Each path below is one point turned by a fixed rotation once a step. After each direction that follows a path, write how fast that rotation turns it, in degrees each step (0 if it stays still).
Each turn is a multiple of 5 degrees from 10 to 175, or 0.
Each row of a path follows its step; steps can be skipped.

step 0: [ 18  15  20  -2  -5  -6  18  -4  24   0  -9  -1  -4  -3  -4   3  12  10
   9   6   5   6 -12   4 -21  11  49 -24 -32  -7  -8  32]
step 1: [  6  11 -14   3  15   6  30 -15  16   5 -12  11  -2  -2  -6 -18  17 -21
 -10   8 -29  36  -2  -3  28   7 -20   5 -21 -11  28 -13]
step 2: [ -7   4 -17  -4  -9 -15  -4  -8   0  15 -21  18  -2  -2  33  27  28 -11
   0 -15 -13 -15  13  25 -10 -20  14 -24   9  11  23  23]
step 3: [ 25   5  12  -2 -14  22 -17 -15  31 -27  -8 -12   8  33   8  -6 -19   0
 -33  -8  -6  -3  -5   2   7  17  -3  -2   1  -4  36   9]
step 4: [ 29 -23   2  -9  -6  14  25   1   3  32   3  -2 -30 -26  25 -16  -3 -18
   5  -6  -6 -23 -13  20  17   2  -6  12  18   4  -3  17]
step 5: [ -2   5   6 -16  11  -5  20  22  15   8  15 -11  -1  15 -11  -5   2  30
 -31  12  -3   4 -26  38 -30 -13  11 -16   4  10  20  -5]
step 6: [ 16 -46  -6  -4  25  -2   4  11  16   7  -6  -9   9  -8  15  -5  26   5
 -10  -4 -21   7   1 -22   9  33  24   6 -23 -19   3   3]
step 7: [ -4  17 -12 -20 -10   8  21 -16  -2 -12  17 -11 -10  -4   6   2  37  -2
  18   6 -18   6  26  35 -26  16 -22   2  -7 -14  15  10]
step 8: [ 25  27 -11 -29 -15 -29   3  18  27  13 -22  -7   4  26  -4  14   5 -20
  -3 -21  -9  -7  -5 -21  -4   0  21   2   2 -17  16   2]
step 9: [  7  -3  -1   5 -14  14   4  16  33 -11 -31   2 -13 -30   6  -6  -6 -10
   1  32   5  20   8  13  14  20 -13  -5   6  13  25  30]
step 10: [ -3  16 -37  -9  12  15  16   8   1   7   7 -20  -6   9  23  -2  -8   1
   5  -8 -22 -32 -20  14  18 -25  11  -7 -22  23  25   3]
step 11: [  2  -3  22   9   3   5  -3 -14  35  28   5  14 -14  24   2  -6  21  34
 -11   5  13 -12  -2   5  12  30  23 -18   4  -1  13  20]
[  2  11  -6  -4   8   5   5  -1  -3  -7   1  -3  13  11   2  -2 -11  -2
  -4   2  -4  -2 -13  -5  -7  -2  -5   3  -7  -5   4  -6] : 155
[ -4  -6  -4   3   4  -4   7   5  -1   6 -10   0  -1  -1  -7  11  -5   3
   0  -4  -3  18 -11  -1  -2  -6  -4   4   8   2   5   6] : 95
[  3   9  -5  -3   0  -1 -11   1  -4   1  -1   2  -4  -7  -6   0  -5   7
 -13 -11   0   5  -6  -1   5  17   4  -8  -3  -5  -4   1] : 135
[  1  -3   4   0  -1   3  -2 -11  -1  -3   4  -5  -6  13  -1   6  -4   6
  15 -12  -1  -4  -1   0  -2   8  -2   5   4  -9   2  10] : 90
[  9  -1  -2  10   4  12   2  -4  -1  -8   4 -10  -5 -11  -3   1   6  -9
  -1  -4   1   4  -3  -3   1   2  -8   8 -10   8  -3   4] : 125
[  3  -7  -4  -1  -5  -7   5   3  -6   4  -5  -2   4  -6  13   4  -5  -6
   6 -13  -2  -7  -6  -6   0  -4  13  -1  -9  -1  -7   0] : 175

step 0: [ 15  29 -12  15  25   5 -17 -21   3 -12 -15  -7 -15 -19   3   7  -6  -4
 -16  12  16   6 -21  20  31  33   2  22  42  -6  -1  -5]
step 1: [-28 -28  33   7 -10 -23  36  -2   2   0  -6  21 -17  28  -4   5 -10  19
 -20  11   6  -5 -16 -15 -10  31  12  -6  -1 -16   5  18]
step 2: [ 19   8 -11  -2  17  15  20  -4  10 -19 -20 -20   0   9   9 -15  18   1
   1 -10  44   0 -29  27   7 -30 -13   3 -33  -7   9  18]
step 3: [  3  -8 -23   7  -3 -14 -14   4  12  36 -19  11 -36 -16  -3   6  -9  13
 -27 -16 -24  25   4  -1  -9   9  -2  45 -16 -10  -2  14]
step 4: [  9  -4  20 -21   4  15  39   5   5  -2 -10 -12 -33 -28 -10 -23  19  -7
 -12  27   8   3  -4  22  22  29   1 -22  18   0 -11 -17]
step 5: [-26 -17 -17  14   9  -7 -10  -5   5  28 -32  14  -3  26   7  15   1   1
  27   7  12 -19 -53   2  15  11  14   4   3  -8  -3  14]
step 6: [  8 -15 -13   1  -2 -20  17 -13   3 -30 -15  10  -2 -11   5 -26 -23  -6
 -47  -7  37 -10   7  23 -17  -8   9  17   2  14 -12  23]
step 7: [  0  -9  -6 -19  16  -6   1   3   8   0  -1   9 -13   5  -5  15  51   0
 -22 -12   5  37 -13 -11  22  15  11  21  -3 -31  35  -2]
step 8: [ -4   5   6 -13  -1 -13  24 -10  23  10  -2 -24 -23  -4  -2  11 -30  25
   9   7  19  -1 -12  25  13  37 -37   9 -15  12 -17  -1]
step 9: [ 25 -27  10   9 -13   8   9  36  18   5 -39  11 -17  18  13 -21  20  -3
  -8 -17 -12 -20 -30  -2  -1  -5  10   3   8 -15 -21  11]
step 10: [-31 -15 -11 -10  18  16 -13 -28 -19   5 -27  10 -31  -4 -16 -14  -7 -15
  -4 -12  28  20  12  35  18 -12   7  15  -6  15   2   3]
step 11: [  4  10 -20 -15  25 -15  18  20  10  33 -11  24  12 -16   3   5  16  15
 -36   4  22  -6 -10 -20  -7  41  -6   3  24   2   4   4]
[  6 -11  -2   9   0   7   4  -3   4  -1  -1  -1   8  -9   8   0 -11  11
  -5  -5  -5  -4   1   0   1  -2   3  10   7  -7   0  -9] : 125
[  1  -5  -5   4   0  -3  -3  -5  -1   1  -4   3   0   0  -5  -2  -5  -3
 -10 -15  -1  -8  -3   1   5 -15  -2 -15  -7   1   8   6] : 95
[  3   1   2   1   1  -3  -8  15   4  -1 -10   6  16  -1  -9  -5   1   6
  -1   5  -7   9  -8   0   5   1  -1  -1   3  -1   7   5] : 170
[ 11  -2  -1  -7  -4  -1   2  11  -9  -7   4   4 -10  -5  -8  -5   2  11
   2   1   6 -12  -3  -7  -6  -1   6   0  -2   1   5  -5] : 145
[  6   1  -5   0  -5  -4  -9   4 -10  -8   2   0  -8  -2   7  -9  -3  -6
   1  -4  -5   4   6   2   8  -4   1  10   7  -6  -5  15] : 110
[ -5  -8   1   7   5  -7   8   3  -5   4   7  13  -3  -1   3   8   7   5
   6  -9 -12   6  -5  -6   0   0   6   3  -5   7  -5   4] : 175
